One turning vector, and how many ticks it has turned
The counts run from 0 to 681.
[ -6   0  17   1  23  14   2 -13   9   8 -12   2 -16 -10  -9  17  -4  10
  -9  -1  -1  -5  -4  13   0  11   1  16   1  -8  -1 -22  -1  11  11   7
  16   0   5 -26  -1  -6   3 -10   8   1  12  15 -18  -5   3  16  -4  20]
529
[ -9   8   1 -10   9  -8   6  -2   8   4   6  -1 -16 -20   7   2 -12  10
  -9   3 -18 -26  -3  -3  10  10  10  14   2 -15 -11 -17   8   6   2   7
  11   2  12 -24   2  -8  12  -2  20  -2  -6  -3   0  11 -22   3  13  17]
251
[ -7  -3  20 -12  13  -1  11 -11  -1   3 -20  -7 -12  -4  -7  -6  19  16
  -5  11   4  -5   4  11   8   4  -1   8  11 -14  11  -6  -7   3  -3  -9
  25  -5  21 -28  -9  -6   2   4   2  -7  13  11 -17  -4  -4  -3  -5  22]
550
[ -3  15  11  -1 -12   9   9 -10  -5  26 -16 -25  -8   1  -3   9  -4  14
  -5   7   5 -11   3  15 -16   2   4   5  -1 -13 -14 -13 -18 -17   5  -5
  -5   5   4 -28 -14  -3   4  17   4   4  15  -4 -10  16 -11   2   0   8]
396
[-16  31  10 -13  -9  -7  -3  -6   1   0 -10 -16 -14 -13   5   1 -15   1
  -7   4  -3 -14  -7  -4   2 -12   1  11  -3 -22  -7  -4   7  17 -11 -12
   4  10   7 -26  -1  -2  -2   7  21  -4   7 -14 -13  12 -24   2  10  11]
221
[-16   6  17   3  -9  -3   1  13  -5  14 -10 -27  -7  12  10   7   5  17
  -6 -11  -5  -1   3  -5  -8  -7   6   9  -4 -16 -11 -12  -7   0   4   0
   0  -2  -7 -38  -2  -8  13   4  20 -11 -16  10   0   7 -10 -11  -1   7]
609
[  6   8   8  -6  11  18  15 -16   8  15 -10 -14 -15 -16 -13   6  -2  20
   1   4   5  -7   6   9   5   8  -1  14  -1   0 -17 -15 -13  -2   6   1
   9 -14 -13 -26   2   8  11  11  13   6  17  -2   0  14  -7   2   0  11]
668
[ -9   7  23 -11   9  -2  11 -11   0   3 -11 -15 -10  -5   0  -1   5  22
   2  -1  -1 -11  16  -2   1   4   0  13   9   4   3   4  -7  -4   9 -17
  17  10   3 -39  -6   9   5  22  12  -2   0  -1   8  20 -10  -6 -10   8]
638
[-10   5  18  -7  32  -6   6  -5   8   1 -20   1 -24 -24  -8   4  -5  14
  -6  -5   5  -6  11  -5  11   1  -6  19  -1 -23  -4  -9   2   8  -4 -12
   6  -2  -2 -28  -9   8  -5  -2  15   5   4   4   1   5  -1  -7   2  13]
273
[ 11   5  -4   0   3   3   7 -15   0  12 -12 -12 -34 -24 -10   6 -18   8
  -9   1  -9 -14   9  11  12  10   0  22   4 -10  -7 -23  -8  -3   5   3
   3 -14   0 -15 -12   1  11   2   5   6  12  -6  -2  20  -3  -4   5  16]
485
[-24   3  18 -14   6  -4   3 -17   4  -9 -17 -13 -12   4   2  10 -11  10
  -9  -2  -1  -8   7  -5 -15   4  -4   0  -1 -11  15  -4  -6   9   2  -5
   6  13   8 -35  -7  -1 -20   4  11 -12  19   9 -20   4  -2   4  -2  11]
360
[ -3   0  15 -12   5  -1  -6 -14  11   3  -5 -11 -14 -13   5  10  14  16
 -15  -7  -8 -14   2   9   4   5   0   5  15 -10   4 -11  -1   8  -2   2
  -9  -9  38 -19 -19 -10  -3  -4   0  -9   7   5 -18  -1  -9  -6 -16  12]
555
[-13  17  13  -3 -27   9   1  -9  12  -2  -6 -15  -6  -7  23   7   0   9
  -6   0   4  -9   5   4 -11  -2  -1  10   5 -23 -10 -12 -12   6 -15  -2
  -9 -15  13 -20 -12  -2  -4   5   5   3  16   2 -19   3 -19  -2  -7   1]
191
[  6  16  18   5   2   2 -10   6  -2  18 -12 -15 -15 -13  -5  19  -1   7
 -16 -18  -7 -29  -9   8 -10  -2   8   7   2  -7  -6 -17  -3   2  17  -4
 -16   6  21 -21  -9  -4  11  -8   7  -1   3  -7   6  15  -7   1   4  10]
28
[-19  15  16  -8  12   7  11  -7   8   6  -6  -1  -4  -1   4  15   4  14
 -10  -3  -5 -24  -3  -3 -12   4  13   9  -6   3  -6  -3 -18  -1  10   2
   8   3  -3 -31  17   0   8  10  26 -11  10  15  -5   0 -13  -2   5   6]
617
[-19   1  18   6   8  -1   6  10  -5  16 -10  -9  -6  -7  -6  11  16   9
 -12 -12  18  -8  -8  -3   1  -7   1  14   5 -21 -19 -17   2  -5  -2  -5
  -4 -12  14 -27 -13  -9  11   1  21   6 -14   5   9   4 -10  -6   2   5]
50
[ -1  -1   8   4  13   7  -3  -5   3  17 -15 -18 -24 -13 -20  14  -6  17
   0  -7   3  -1  -7  11   0   3 -14   4  -4  -1  -3 -24   0   8   7  -3
 -14 -10   2 -27 -11  -8   7  -9  19  10  -5   4   4   6   5   6  -5  20]
304
[-20   5  14  -2 -16  -1   1 -12  12  -8 -18 -23  -3   6  -2   8   9  16
 -12  -7  -4  -5  12   9 -22  -3   0  10 -11 -23  -8 -17  -7  -6  -7   1
 -10  -9  -4 -26  -5  -1  -4  -6   8  -5  14  10 -24   1 -11  -6  -5  10]
376
[ -8   9  10  -3   8   2   1 -15  -3   6 -18  -7 -32 -11  -8  14  -6  -6
 -14  -2  10  -5   2   2   6   7   1  18  -2  -5  15  -1   1  18   5 -10
  16  -4   4 -31  -2   6   1   4  18   3  11  -3  -3  22   6   6  -2  10]
499
[ -4  26  16   2 -10   6  -1   7  -1  12  -4 -25  -4  -8   0   1   3   6
   3  -1   7 -16 -19   1  -3 -16   5  -1   7  -5  -4  -9   7  18  -4 -16
   1  -4  12 -27  -6   4  12   5  17  -1  -3 -14  -3  12 -20   7  -2   9]
218
[-20  22  19   6   4  -2  -3   4  -6  24 -12 -25 -14  -3   6   8  -4   3
  -3   5  10 -21 -14  -6   1  -9  -1   6   5 -20   0   1  -2  15  -7 -14
  -1   1  16 -21  -9   5  -4  19  22   1   0   0   1  -1 -12   1  13   2]
36
[ -5  17  12   8 -14  -2   9  -6  -5  21 -20 -21 -12   2  -9   4  -7  13
   0   5  -4  -8   1  11 -15  -9  -2   7   0 -15 -19 -15 -22 -14  -1  -5
  -5   6   4 -25 -17  -2   3  17   6  -2  20  -4 -10  18 -13  -3   6  10]
397
[ -9  21  19  -4  -7   0  -7  -6  13  -2   0   3  -6  -6   5  17   7  16
 -11 -22 -13  -1   1  -5  -4  -9  11  19   4  -1 -22 -11 -11   4  -8   4
 -10  -8  17 -28   5  -8  11   3  15  -8  -1   0  -6  27 -16  -9  -7  11]
420
[-18   3   5 -12 -17   4  -3  -8   3  -7   0 -17  -8   4   9  21  -4  12
 -12 -16  -3   6   4  -3  -9  -2   4   9   2   0   5 -16  -3  13   3  12
   4  -9   1 -41   0 -11   7 -14  19  -5  -2   8 -13  17  -4   4 -14   8]
148
[-14   7   3 -18  16  -1  -1 -26  -4  -2  -5 -13 -17 -12  -7  10 -13  15
 -12  -8  -5   8  -6 -12   8 -15   0   3   4  -6  -1  -8  -5  11  -2  -1
   4   2  -5 -29  -4  -5  -9  -8  19 -13  15   1 -23  15   2  -8  -9  14]
134
[-22  -5   0  -3 -10  -4  -6 -17   3   3 -10 -13 -11  -1  -1  28   1  -3
 -25  -9   1  -9   8  -6  -2   9  -4  10  -1 -10  -2 -17 -10   1  -3  12
  -3 -17  26 -20 -15 -10  -1   7  14   4   9  11 -17   0  -2  -4 -12   3]
329
[-14 -12   8   2  16  -1  15  -1   6  13 -13 -25 -28  -6   3   2   2   6
 -14   5  11 -25   6   0   5  11  -7  -2   3 -23   8 -14  -5  11   1   8
  13 -16   9 -26   6  -2  -2   5  14  -3   7   6   6   5   0  -2  25   5]
293
[-13  13  21  -7 -13 -12  -7   0  -7  -3 -25 -17 -20   9 -14  11  -1   8
 -13  -9  -9 -13   2   1 -16  -8  -1   8  -6  -1  10  -4 -14   6   8 -15
  -8   8   8 -29  -1  -2   5   5  18 -20   3   1  -9  12  -1  -3   3  13]
588
[-14  -6  19  -9  25   9  11 -25   9   3 -18  -8 -17 -15 -14   9  13  11
 -10  -9   7 -12   4  -4  -6   2  -5  17   9  -6   1  -1 -11   0  12  -9
  12  -3   2 -26   0  14  -3   7  16  -9  11   8  -1   6   3 -18  -3   4]
89
[ 10   4  22  -7  22  -3  -6   1  -2  19 -12 -18 -10  -6 -14   7   3  23
 -12  -8 -11 -22   0  15  -1  -5   5  -8   2  -7  -5 -22  -5   1   9  -2
  -9   3   8 -22  -3 -14   1 -16  -2  -7  12   9 -17   7  -5  10   1  17]
576
[-17  15  20 -12  -2   5  -1 -16   3   8 -11 -11  -3  -4   1  19  13   6
 -18  -4   1 -11  -5   1  -9  -4  10  17   2 -13 -19  -9 -22  -6   0  -5
   3  -4  19 -15  -6  -2  11  15  14 -16   8  10 -16  -5 -12 -20  -9   1]
601
[ -4   6  18   1   2   9   5   6  -2  21 -19 -26  -8  -1 -13   0   2  18
  -2   2   9  -7  -7  15 -13  -4  -8   4   5 -21 -17 -22 -16   0   5  -7
  -4   3   1 -23 -11 -15   5  -2   8  -7   5   8  -9  -7  -3   1   8  15]
579
[-25  10  23   8   9  -9   6  -4   4   3 -13 -12  -7  -4  -5  15  -7  12
   0 -14   0 -19   8  -7 -12  -8  -4   7   1  -2   6   1  -8  -6   9  -9
  -1   6  -3 -37  -8  17  -5  15  21   1  17  -8   6  14  -8   2   1  -1]
635
[ -1   5  21  -4   8  13   0   7  -8  25 -15 -23 -12  -2  -5   3   0  18
  -1   0   7 -13  -9  13 -16   2  -1  -3   6 -17  -5 -23 -13  -5  10 -10
 -10   5   4 -26  -8 -18   0 -11   5  -1   4   6  -6  -1   2   6   2  11]
578
[ -5  -8  12  -6  11  -2   7  -1   2  13  -7 -23 -21   2  -5   6   5  23
  -8  -5   1 -15  17  -1  15  -1 -13  -3  -4   4  14  -9 -15   4   6   7
   3 -28  -9 -33   8   1  -7   8  18   4  13   5  -1   6   3   0  -2   2]
108
[-10  -2  14  17   9 -10  -2   3  10   5 -16 -16 -21  -5 -21  18  -9  18
   5 -13 -19 -12   6   2   0   3 -19  12   1   3   0 -13  -9  -1  10   1
  -4  -2   9 -29 -21   9   1  11  15  -3   1  -1  13  10  -4  -4  -1  15]
77
[ -6   4   3   6   9  -6  11  -7  -8  11 -17  -8 -34 -13 -17   5   7   2
  -8   0   7   2  -3   6  13  -9   6  16   5  -5  17  -6  -7  11   2  -9
  18 -14  -4 -22  -7  10   7   3  25  -2  10  -2  -5  12   5 -13  -3  13]
501
[-20  11  19  -1  -9   0   5  -3   9  -9  -9 -10 -12   0   4   5   1  15
  -3  -5   2  -8  -2   1 -10 -11   0   2  21  -6  17  -1 -12   8  -2  -6
  20   1  15 -31  -5   7  -6   7  10 -24  33  -6 -12   7 -15   0   2   3]
176
[-20   0   8   1   5  -2   5  -5  -5  16   2 -26  -3  11  14  13 -11  16
 -11  -6   4  -5   0   1   1  -3  11 -10  -2 -14   9 -12   4   1   6   7
  14  -5  -9 -41  -7  -1  -9   0   7   5  15   6 -19   9  -6   6  -5   5]
153
[ -3   5   9   4  -3   4   6   0   9   1  -8 -12 -24 -18  17  13  -5   8
 -10 -19   1  -9  20   4  -1  11  -1  20   3  -6   2  -7  -2   7   5   1
  -6 -16   5 -34  -9  10  -1   0   5  11  -1  -9  11  27  -2  -6  -4   1]
469
[ 10  26  11   0   0  -4  -9  -1   8  15  -7  -4 -23 -17  -3  13  -8  14
  -7  -4 -17 -30 -10   9   1   0   3  15   1  -7  -5 -20  -9   6   2  -4
 -22  -7  22 -10  -3  -7  11   4  12  -8   8  -4  -7   1 -17  -1  -1  13]
26
[ -8  20  17  -4  -8   0  -7  -4  10  -2   0   0  -2  -7   9  19   6  16
 -13 -21  -4  -2   3   0  -8  -6  18  11  -2   1 -13  -7  -3   0  -1  -2
 -13 -12   9 -34   2  -6  12  -3  16   2  -8  -4  -7  28 -16   0 -14   6]
421
[ -5   6  22   8  -3  -5  10   0   3   0 -21  -4 -13  -7  -5  -3  23  14
  -5   4   6  -7  11  13  -5  -4   7  19   1 -31 -11 -16  -3  -8 -12 -10
   3 -12   9 -22 -20  -2   6   0   3   6   3   7 -14   6 -13  -6  -6  16]
3
[-23  -7   1   1  19  -6   9  -5   9   8   3  -8  -8   5  -7   9   1  18
 -13   1  -6 -12 -14  -6   4  -8  -1 -10   0 -10   4 -19 -10   7  -2  14
   8  -7   5 -29   2 -11  -4  -6  24 -14  22  14 -19  -8  -8   5  10  13]
341
